Look-ups in named tables: a row name and a column name give one cell, copied from the table.

zis:
|  | nukoso | peferos |
|---|---|---|
| dutage | 77.87 | 10.90 |
| zuf | 71.50 | 9.91 |
| fuve | 24.73 | 66.63 |
| zafip | 41.57 | 20.87 |
| tek | 27.30 | 54.25 |
| mutoni | 46.33 | 18.97 |
| nudibef | 80.47 | 8.92 |
| zos | 42.95 | 20.86 |
| pimug | 62.14 | 12.53 |

What is the peferos of zos in zis? 20.86
What is the nukoso of zafip in zis? 41.57
What is the peferos of zuf in zis? 9.91
What is the peferos of nudibef in zis? 8.92
What is the nukoso of zuf in zis? 71.50
What is the nukoso of fuve in zis? 24.73
What is the peferos of pimug in zis? 12.53
What is the peferos of tek in zis? 54.25

gamadur:
         lafeziv  sib  ras
ziboz        139  138  138
gil          131  134  130
boboro       144  135  154
lerafil      137  131  135
gidoso       147  135  145
budabel      222   64  180
sab          245   43  188
muzeti       208   63  169
nukopu       124  131  125
konut        132  130  131
vam          125  140  137
fum          152   48   63

ziboz, lafeziv: 139
budabel, sib: 64
boboro, ras: 154
vam, ras: 137
fum, lafeziv: 152
ziboz, ras: 138
budabel, lafeziv: 222
konut, sib: 130
budabel, ras: 180
gil, sib: 134
ziboz, sib: 138
vam, sib: 140
gidoso, lafeziv: 147
nukopu, ras: 125
Row with the largest sib: vam

Table rodat
           vir    vozu   genib  lolavo  sasitim  mizime
niri    44.484  88.763  69.964  59.290   54.266  50.279
lub     32.454  21.331  50.023  57.827   66.254  51.569
fizadu  55.389   7.338  25.892  25.367   62.051  46.426

niri, vozu: 88.763
lub, vozu: 21.331
niri, sasitim: 54.266
lub, vir: 32.454
lub, genib: 50.023
fizadu, sasitim: 62.051
niri, genib: 69.964
lub, sasitim: 66.254
fizadu, lolavo: 25.367
fizadu, vir: 55.389
fizadu, genib: 25.892
lub, lolavo: 57.827
niri, mizime: 50.279
fizadu, mizime: 46.426
niri, lolavo: 59.290

zikulo =
|  | baveta | kelef | lut |
|---|---|---|---|
| kebik | -6715 | -47008 | 2039 |
| vam | -18871 | 13580 | 14196 |
| pinepaz | 60567 | 31113 | -65242 |
| rozor | 35056 | 19918 | -39731 |

lut of kebik: 2039
lut of rozor: -39731
kelef of pinepaz: 31113
kelef of vam: 13580
baveta of rozor: 35056
kelef of kebik: -47008
baveta of vam: -18871
lut of vam: 14196
baveta of kebik: -6715
lut of pinepaz: -65242
baveta of pinepaz: 60567
kelef of rozor: 19918
Which row has the largest kelef? pinepaz

lopatal =
	gagas	tok
fab	6033	2596
rel	8970	7609
dever	5217	5788
zikul	5879	6265
bar	8324	5484
dimuka	6793	1072
lag	4798	6776
zar	5093	6381
meru	5916	2854
puzesu	6666	6034
sos	4402	7332
tizof	4970	6566

gagas of rel = 8970
tok of lag = 6776
tok of dimuka = 1072
gagas of sos = 4402
gagas of meru = 5916
gagas of lag = 4798
tok of sos = 7332
gagas of puzesu = 6666
tok of tizof = 6566
tok of fab = 2596
tok of zikul = 6265

Table nul
cols = pufa, kap, vev, pid, niva, punad, niralop, defor
dafot: [7767, 9418, 6765, 5573, 3913, 3271, 2801, 6483]
zez: [6421, 7213, 7007, 4205, 5676, 5127, 5409, 4278]
nurifu: [5875, 6870, 4164, 7323, 3220, 5641, 5918, 8434]
mineb: [5555, 3895, 7831, 4526, 8642, 6523, 6933, 3198]
vivuzi: [5956, 6683, 5706, 5610, 4548, 4964, 5941, 5742]
kuvaro: [3705, 1495, 4016, 8403, 8534, 9446, 9064, 7417]
kuz: [5491, 5338, 5164, 7167, 6057, 5865, 5836, 6663]

pid of nurifu: 7323
kap of dafot: 9418
defor of kuz: 6663
pid of dafot: 5573
defor of dafot: 6483
niva of kuvaro: 8534
kap of zez: 7213

